In the data rows, 128 means zero.
Here is a table of points, one per row:
[ 94 125 209  85 140 109  99  82 155 141  89 125 146 129 180 122 111 124
  84 100 156 201 204  76 121 105 148 133 149  65 136 122 127 143 142 127
  18]
[132  94 154 128 172 147 137 114 162 116 159 109 121 182  98  99 112 156
  90 100 131  89 125 132  69 131 166 140 131  97 125 159 134 107 106 120
 111]
[130 118  84  86  69 108  65 149 115  99 126 154 194 196  96 136 105 205
 120  73 110 191 113 148 168 106  89 168 128  89 114 162 184 174 135  84
 143]
[125 127 144 123 131 213 180 164 123 133 131 119 126 151 139  85 153 151
  90 125 126  80 102  83 131 118 163 170  98 130 151 108 129 179 111 140
 143]
[115 147 126 115 116 117 153  95 130 126  83 129 105  92 110 133  93 112
  64 109 133 128  92 135 133 158 119 112 124 115 161 172  95 156 144 188
 146]
[151 128 140 118 124 113 136 102 176  67 178 121  72 148 123 128  82 151
 109 100 131 130 124  97 115 174 155  87 156 115 112 170 191 100 102  93
 112]
[153 104 153 160 178  92 126 155 128 124 143 157 105 128  98 189 121 143
  99 140 141 134 100 151 119 104 116 124 113 111 157 123  98 163 115 138
 140]
[116  74  89 153 142  96 161 144 109 147 125 167 137 143 131 122 112 116
 128 126 106 142 176 113 104 148 160 135  86 121 116 140  87 127 134 123
 111]
[136 123 111  84 130  89 176 115 138 126 200 160 106 171 143 118 142  86
  72 122 115 106 132 168  95 157 160 144 133 120 125 138  95 128  74 102
 116]
[173 198  90 131  85  96 148 146 139 111  79 139 107 167 145  72  99 119
 111 128 101 144 141 107 118 130 146 121 108 198 115  93 150 112 118 201
 147]
[111 144 163 160 109 139 143 159  84  99 123 105  99 113 113  98 124 100
  97 172 116 134 166 237 156 135 125 109 122  81  92 114 141 134 182  84
 124]
[147 127 120  96 101  86 111 130 132 105 124 106 138 110 151 113 164 143
 126 105 230 144 207 130 111 131 120 151 123 118 131  95 128 102 124 104
 175]
[125 102 108 153 103 135 127  95 151  91 109 135  94 101 120 114 255 165
 125 161  53 191 125 103 121  58 116 119 181 137 121 207 104 132 105 109
 133]
[138 145 160 148 120 145 110 111 140 139  55 141  82 128 199 152 130  97
 197 103 136 119  94 150 126 108 181 122 115 104 152 141 109 164 106 123
 159]
[132 131 126 125 127 126 174  83  66 166 109 109 131 113  94 141 168  76
 145 125 150 113 141 113 141  77  99 228 156 134 141 235 201 156 154 113
  99]
[ 88 136 117 112 142 195  99  59  58 108 149 128 158 214  78 116  71  85
 151 114 196 234 110  83  98 102 109  75 161 114 108 124  78 140 142 114
 192]
[129 132 192 130 134 116 144  99 185 140 106 138 191 174 112 111 114 113
 124 225 136 109 134  82 231 121 147  92 163 152 140 116 122 128 115 133
 125]
[126 181 136 184 164 173 186  79 100 110 133  80 148 104 144 160 113 120
 102 100 154 144 129 145 144 225  77  93 100 137 137 150 157 161 133 126
 106]
[129 137 161 144 152  99 105 110 136 112 108 123 189 145 126 110  93 124
 112 194 122  80 122 159 196 122 127 123 204 152 148 153  97  89 112 120
 145]
[ 82  73 124 132 124 156 114 125  93 112 178 172 155 138 146 119 137 129
 126 106 105 194 124 150 179 179 118 127 112 154 185 127 156  97 125 251
  86]
[119  89 155 105 162 104 162 112 142 147  63 160  88 114 127 155 108 199
 114 109  99 111 139 137 138 124 125 112 125 141  88 133 135 155 121 120
 173]
[150  98  60  86 169 234 133 152 222 117  90 138 122 204 196 151 108  77
 129 180 128 167 157 106 160 142  55 151 214  98  97 120 128 113 141  96
 149]
[106  84 183  93 118 134 169 122 156 176 156  65 113  69 171  83  92 151
 138 161  89 137  94 166 117  84  45 105 151 184 105 153 131 113 155 142
 126]
[113 103 115 111 151 175 159 111 156 127 123 123 101 155 162 150 145 111
 113 104 215 173 157 122 176 136  95 251 135  96 122 107  60  96 149 143
 189]
[130 237  96 150 145 134 109 162 132 169 144 117 138 102 137  71 136  75
 161  71 173 142 176  99 155  78 105  57 116 242 121 207 117 118 135  79
 148]
[218 108 186 106  81 131 128 164 184 112 120  95 147 104 143 129 165 139
 119 108 221 161 221 137  93 115 123  91  87 185 132 116 160 137 106 127
 139]
[137 131 125 126 111 187 133 204 114  97 147 109 109 136 147  98 139 153
 118 107 116  95 118  94 144 128 169 171 141 137 168 104 163 152  94 102
 137]
[156 180 118 138 133 107 142 129 139 155 155 156 119 115 116 145 133 187
 136 202 153 136  90 112 107  86 128 120 137  85 146  92 137 128 166 122
 112]
[111 103  92 104 104 144 129 109 124 109 140  83 121 114 113 153 188 128
 208  94 114 145 149 156 193 119 135 146 145 101 198 141 177  76 116 187
 119]
[167 127 192 121 144  82 126 153  81 105 119  90 202 157 185 136 160 118
  96  66 110 224  26 144 217 130 181 159 181 131 101  79  83  62 120 119
  99]
[132 113  87 122  97  86 109 115 137 147 184 193 123 131 202  98 111  98
 151 136 108  99 173 156 126 176 129 144 113 123  86 117 117 171 124 156
 125]
[ 75 169 132 177 153 141 157 192 133 149 152 154 104 180 109  72 149 148
 151  96 174 104 116 116 170  94 191 156 106 118 173 110 156 143 147 121
 124]
[ 96 120 232 129 149 114 145 146 135  84 170  82 115 123 205 132 108 166
 177 136 148 156 133 117 148  56 100 154  92 117  76 135 120 124  90 209
  72]
[ 95  99 132 142 100 233  95  56 153  84  94 134 122 143 110 129 127 170
 140 121  98 121 136 163 145 137 206 140  74 187 113  82 175 107 168  74
  89]
[115  86 127 118  61 152 142  95  98 255 119 111  49 162  83 130 132 123
  73 115 131 110 126 168 115 126 100 106 178 169 159  97 102  96  74 113
 111]
[152 132 130 139  46 176  99 229 102 162  95 118 124 156  92  99  76 194
 129 101 142 156  89 103 169 169  86 181 201 128  55 156  75 226 116 161
  98]
[108  99 125 197 143 111 109 170 164 168 100 155 146 149 123 156 178  91
 113 136 154 148  89 122  81 125 119 140 124 180  76 216 203  62 107 123
 120]
[126 122 119 118 171 135 111 153 108 112 127  67 143 116 108  92  93 118
 154 132  83 103 127  98  83  99 188 186 158  95 168 133 153 122 120 136
 193]
[184 159 139 113 124 162 133 111  96  90 123 142 131 115 102  84 207  83
 199 159 124 123 119 139  96 147  82 127 130  95 159  88  89 114 149 156
  81]
[145 142  86  66 134  95 200 143 107 192 149 134 149 117 157 173 155 129
  96 152 117 138 167 162 132  99 151 138  87 110 104 127 122 130 128 109
  92]
[ 97 140  89 204 119 189  85  82 118  73 107  92 125 139 115 158 126 178
 135 176 160  89 160 199 125 115 150 161 120 173 119 137  49 138  55 136
  92]
[ 96 130 116 178  73 101 176 142 103 131 126  82 128 195 109 144 126 133
 137 118  92 107 185 146  96 101 120  91 171  78 116 113 116 125 124 122
 123]
[100  99  95 124 123 111 159 122 105  80 115 160 106  85 187 121  85  91
  99 132 124 149 111  77 118 108 155 107 151 127 186 116 169 169 102 140
 135]
[148 136 173 104 156 160  85 102 137 162  94 190 153 130 140 148 168 119
 122  86  95  81 106 148 126 126 123  91 120  95 133 144  95 130 111 146
 155]
[105 120 118 163 117 111 124 123 160 100 161  73 138 125 135 189 175 130
 143 108 115  86 100 112 130 174 106 106 119 150 139  93 122 134 160 131
 137]
[ 86 140 166 102  78 124 120  99  59 155 135 117 140  94 211 113 188 159
  86 138 174  83 146  70 113 158 102 164 123 121  70 101 140  77 143 134
 249]
[148 119 113  96 138 188 133 182 122 131 105  66 167  68 144 116 111 112
 129 122  73 125 126 143 112 134 168 122 170 103 148 115 178 123 107 107
 169]
[167 126 114 100  91 134 140 144 170  85 171 134 150 101 120 144  87 154
 113 151 129 108  91  98 108 120 111 108  94 104 157 219  86 107 152 128
 134]
[ 99 128  98 183  59 101 190 132 114 138 139  93 176 214 122 149 125 164
 144  99  81  89 175 135 128  76  78  72 148  83 128 115 112 141 115 135
 127]
[116 144  92 131 151 164  76 129 113 186 154 139 149  91 116 153 130 179
 155 153 142 134 127 107 109 124 133 100 132 126 122 108 110 119 141 123
  97]
[194 170 109 102 125 123 119 145  98 121  73 111 115 179  63 113 118 106
  91 151 108 180 170 166 108  95 152 126  82 184 121 105 156 109 114 221
 137]
[102 132 145 140 124 177  60 168 102  74 140 149  83 123 117 115 136  86
  53 193  85 128 185 151 163  94 150 106  85  78  60 136 135 108 167  97
 116]
[ 83 195 158  89 115 123 115 141 166 137 137  89 142 139 112 211 163 127
 164 185 101 133 127 103  77 175 140 155 123 166 156 122 102 135 196 150
 124]
[106 111 144 104 104  79  79 105 134 174 155  80 133 140 147  58 109  82
 113 128  41 157 100 101 115 109  70 165  91 128 136  74 108 103 110  46
  96]
[174 124  88 129 129 102  87 150 117 184 130 141 149 113 118 189  93 171
 146 185 152 145 103 111 115 128 159 112 126 111 145 118 133 120 165 128
 117]
[112  93 227 198  55 125  94 151 102 116 106 114 162  39  92 146  78  49
 116 136 123 117 187  61 124 146 132 131 126 105 123 127  92 133  72 111
 110]
[ 75 117  97 186  80 149 148 105 243 124 107 169 155  59  67 106  95 101
 124 160 134 181  97 128 124 100  72 178  69 133 117  51 147 104  91 116
 150]
[145 114 158 149 120  96 113 108 134 140 177 132 100 111 183  52 105 131
 214 131 120 133 116 192 137 147 124 112 117 121  75 120 113 156 154 171
 140]
[225 106 217 113  78 180 110 116 114 133 161 244 145 151 124 144 141  78
 213 111 122  92 121 204  95 120 111 132 145 153 152 119 154 130 168 124
 131]
[125 128 112 132 104 141  77  99  68 105 145 115 118 172 195 155 127 109
  71 159 177 129 107 120  54  77 156  95 150 161 130 100 153 141 132 187
 189]
[163 155 160 168 187 123 162 151 105 131 153 149 111 126 121 174 131 146
 153 149 120 126 117 109 123 176 101 131 136 106  92 108 124 139 102 116
 145]
[139 156 113  83 123 109 123 115 113  78 168 166 126 109 106 122 145 132
 153 128 141  95 115 121 115 138  98 129 125  93 147 131  97 119 114 109
  93]
[180  75  95 205 184 127 130 154 120 155 157 131 111 120 131  98 133 144
  98 105 148 132 185 100 136 176 116  97 128 105 145 107 154 121 130 128
 105]
[ 90 134 114 166 149 138 182 194 157 132  62 135 168 111 154 100 108 118
 139 105 121 116 119 155  80  98 182 148 147 115 135 113 105 174 188 134
 109]
[170  97  93 154 134  95 141  93  90 121 109 127 104 103 119 142 104 146
 150  93  66 108 168  78 158 125 141 139 143 190 100  96 125 120 150 123
 159]
[109 138 118  96 152 109 160 113 139 107  77 114 179 166  95  78 146 114
 108 110 146  94 100 150  81 184  95 109 109 122 121 146 162 118 115 136
 123]
[134 154 143  92 126 140 110 132 110 164 100 194 159 115 146 133 144 127
 148  78 108  81 130  96 125 145 126 111 132 108 126 126 107  89 126 127
 104]
[ 98 107  97 114 109 112  88 136 168 141 154 112  73 119  95  94 161  99
 159 155 112 152 147 111 158 204 169 122 167  89 183 192 131 117 142 219
 135]
[142 138 112 131 151 153 133 104 117 143 123 125 127 111 117 138 110 178
 120  98 116 124 186 121 117 136 148 125 127 112 134 141 119 113 133 111
  89]
[139 122 156 128 111  74 114 121 203 120 121 120 171 110  82 110 129 139
 143  80 197 169 182 151 119 121 153 148 116 118 140 119  79  95 116 108
 230]
[ 98 130 112 123 152 177 112 138 131 154  94 155 123 101 181 106 133 126
 128 123 107 120 108 157 117  94 123 143  98 100 163 124 151 122 100 140
 165]
[117 103  86 148 166 148  91 160  96 137 169 151 135  98 110 132 108 150
 173 147 139 134 111 108 109 146 118 144 119 160 121  92 116  86 130 109
 100]
[168 165 104 145 160 103 145 141 114 172 129 157 124 106 128 163 109 165
 138 157 133 136 148 117 127 142 106 134 138  91 130 108 141 132 140 121
 106]
[ 95 121 116 186 118 107 133 125 135 107  94 150 163 144 148  98 204 148
 138 121 137 161  97 113  57 191 137 134 174 167  89 199 148 138 100 101
  94]
[128 110 102  80 149 116 154 118 100  69 100 148  85  92  85  89 123 136
 107 122 157 111  96 120 137 108 127  93 133 144 127  97 123 145  99 127
 140]
[144 108 159 116 164  96 121 158 100 104  80  93  89 135  86 156 139 106
 152 142 126 123 115 129 112 162 118 124 107 111 124 124 114 156 140 111
 135]
[153 172 106 125 142 146 110  89 144 125 131 127 117  78 120 108 108 196
 127 123 122 117 136 136 106 129 152 131 165 125 113 101 133 113 154  95
  94]
[122  88 170 140 188 110 147 132 118 168 122 162 112 110  79 169  94 137
 130  89 109 127 158 133 130 121 136 147 133 158 116 131 123 115 162 131
 138]
[145 118  86 165  87  76 104 101 102 126 106 120 146 117 104 144 163  69
 122 160 199  66  64  96 201 114 130 196 113 106  73 159 206 137 120 111
 102]
[120 112 142 130 168  98 139  81 120 138 194 135 203  80  88 103 168 130
 103 140 126 191 121 162 111 116 133 155 192 164 139 122 196 255 116 115
 172]
[169 124 120 166 157 128 127 112  98 128 135 142 119 117 134 136 118 124
 106  83  92 111 144  93 151 101  94 136 115 176 167 118  90 140 198 113
 134]
[ 92 172 171 132 141  99 137 117 106 154 106 136  66 152 173 174  58 125
 176 124 122 151 113 140 111 149 108 144 118 130 173 122 220 121  80  95
 146]
[168  95 119 213 155  99 113 124 142  79 113 112  96 127 148 158 169 121
  91  91 121 115  92 137 145 123  96  98 116 117 154  95 100 166 204 102
 144]
[146 255 116 127 115 133 162 125 165 116 154 147 113 113 121 148 116 115
  59 103  89 160 128 156 136 158 122 156 107 136 134 171  85 114  99 150
 136]
[119 121 102  91  91 135 199 108  88 149 141 149 115 108 162 123 133 141
 155 192 142 156 119 169 171 155 211  90  98 133  86 144 117 119 138  79
 138]
[166 182 147  91  87 140 160 110 136  80 156 150 121 114 115 184  97 134
 110 125 119 119  95  87 113 135 112 156 128 156 149 121 122 121 142 121
  89]
[165  91 118 147 102 124 160 154 171  92 142  98 110 144 130 129 110 135
 131 158 128 138  84  90 113 142 107  98  94  90 158 173 156  76 191 110
 131]
[126 177 143 114 167  95  99 132 109 120 103 125  83 117  75 105 142 135
 161 114 122 144 100 165 124 150  92 123 144 108 116  92 153  68 120 155
 134]
[131 120 125  88 145 104 131 152 106 104 120 164 108 117  91 117 138 146
 147 145 134 114 108  87 119 114 137 115 118 123 133 114  82 160 120 104
 129]
[101 121  90  99 100 114 117  90 150 139 151 121 135 107 128 128  87 104
 129  76 133  86 120 174 150 122 143 118 141  95 105 150 137 128 180 162
 115]
There is one direction along which these points spread out most. For each point below, how far along it does it lie, from 0 to 99? 50 is the average, and the first point above lies past it. One standard deviation of the points above along it is 16.
[ 48 114 148 147 107 126 187 201 114 116 201 163 129 142  87 156 127  82
 112  96 143 103 127 165 118 111 152 104 177 133  89 100 124  87 172 116
 127] 45
[117 126 134 124 162 189  70 187 135 164 160  92 155 112 108 136 153 154
  91 116 120  87 113 135 179 117 115 100  86  93 144 121 166 178  72 128
 177] 52
[128 179 111 143 116 113 107 121 118 124 107 163 111 115 176 159 125 117
 158 104 102 153 104 137 131 114 127  92 116  91 167 123 110 132  58  94
 145] 42
[ 57 120 152  66 137  95 110 163  91  95  97 129 105 135  93 142 128 141
 141 116 108 125 135 100 124 137 101 104  88 142 145 150 134 138 138 127
 139] 46
[107  87  85  77 121 149 144 154 127 173  89  80 124  87 133 119 123  95
 118  93 177 115  64 168 112 100 157  71 152 145 133  96 103 111 117 107
  64] 50
[122 112 109 122 151  78  75 146  95  79 108 118 162 130 190 119  71 135
 101 192 151  70 151 212 141 121  87 185 168 191 176 195  99  98 117  98
 105] 57
[ 85 148 154 121 107  99  64 133 162 145 121 105 101 141 133 143 176 139
  88 146 112 138 113 122 112 200 119 116 107 168 180 107 120 172 226 113
 129] 40
[108 147 160 120 137 109 129 105 198 127 109 144 157 186 117 106 125 117
 135 216 149  87 176 100 207 124 123 102 179 147 145  88 135 142 105 119
 102] 61
[ 89  83 115  66 168 113 136 195 121 119 103 135 111 139 151 154 151 119
 181 140 128 124 133 113 140 127 108 106  71 149 150 126 102 188  99 108
 127] 43
[179 107 124 140 137 153 170 126 113 183 169 140 152 133 121 139 123 143
 124 166 105 144 135 107 114 143 160 118 100 113 130 135 111  86  95 122
 136] 36
[166 108  93 109 116 121 109  92 170 163 167  70 124 161 130 134 104  56
 181 123 109 122 116 148 106 134 168 135  87 101  80 139 108 168 119 142
 119] 47
[136 113 130 132 120 123  95 105 118 119 104 157 146  99 160 105 134 132
 114 117 146  94 121 126 100  98 104 105 118  70 103 109 162 103 129 236
 112] 51
[120 114 134 107 122 156 136  99 127 143 157 129 109 121 113 111  92 151
 147 162 125 127 100 129 155 136 190 122  91 137 111 196 102 101 144 117
 152] 43
[124 174  92  87 163 116  86 130 204 102 170 103  95  97 105 190 119  80
 113  86 106  98 126  97 128  97 121 125 157 190  44  85 147 129 108 168
 112] 48
[113 130  96 112 170 119 179  76  96  92  86  87 187 132 106 127 115 130
 136 121 117 112 133 110 126 153 105  91  84 145  98 116 153 136 112 148
 142] 50
[156 114 131 178 163 119  95  70 143 190 139 104  99 189 120  68 142 157
 117 106 139  92 120  91 108  95 134 153  86 144 131 152 121 120 124 122
  91] 48
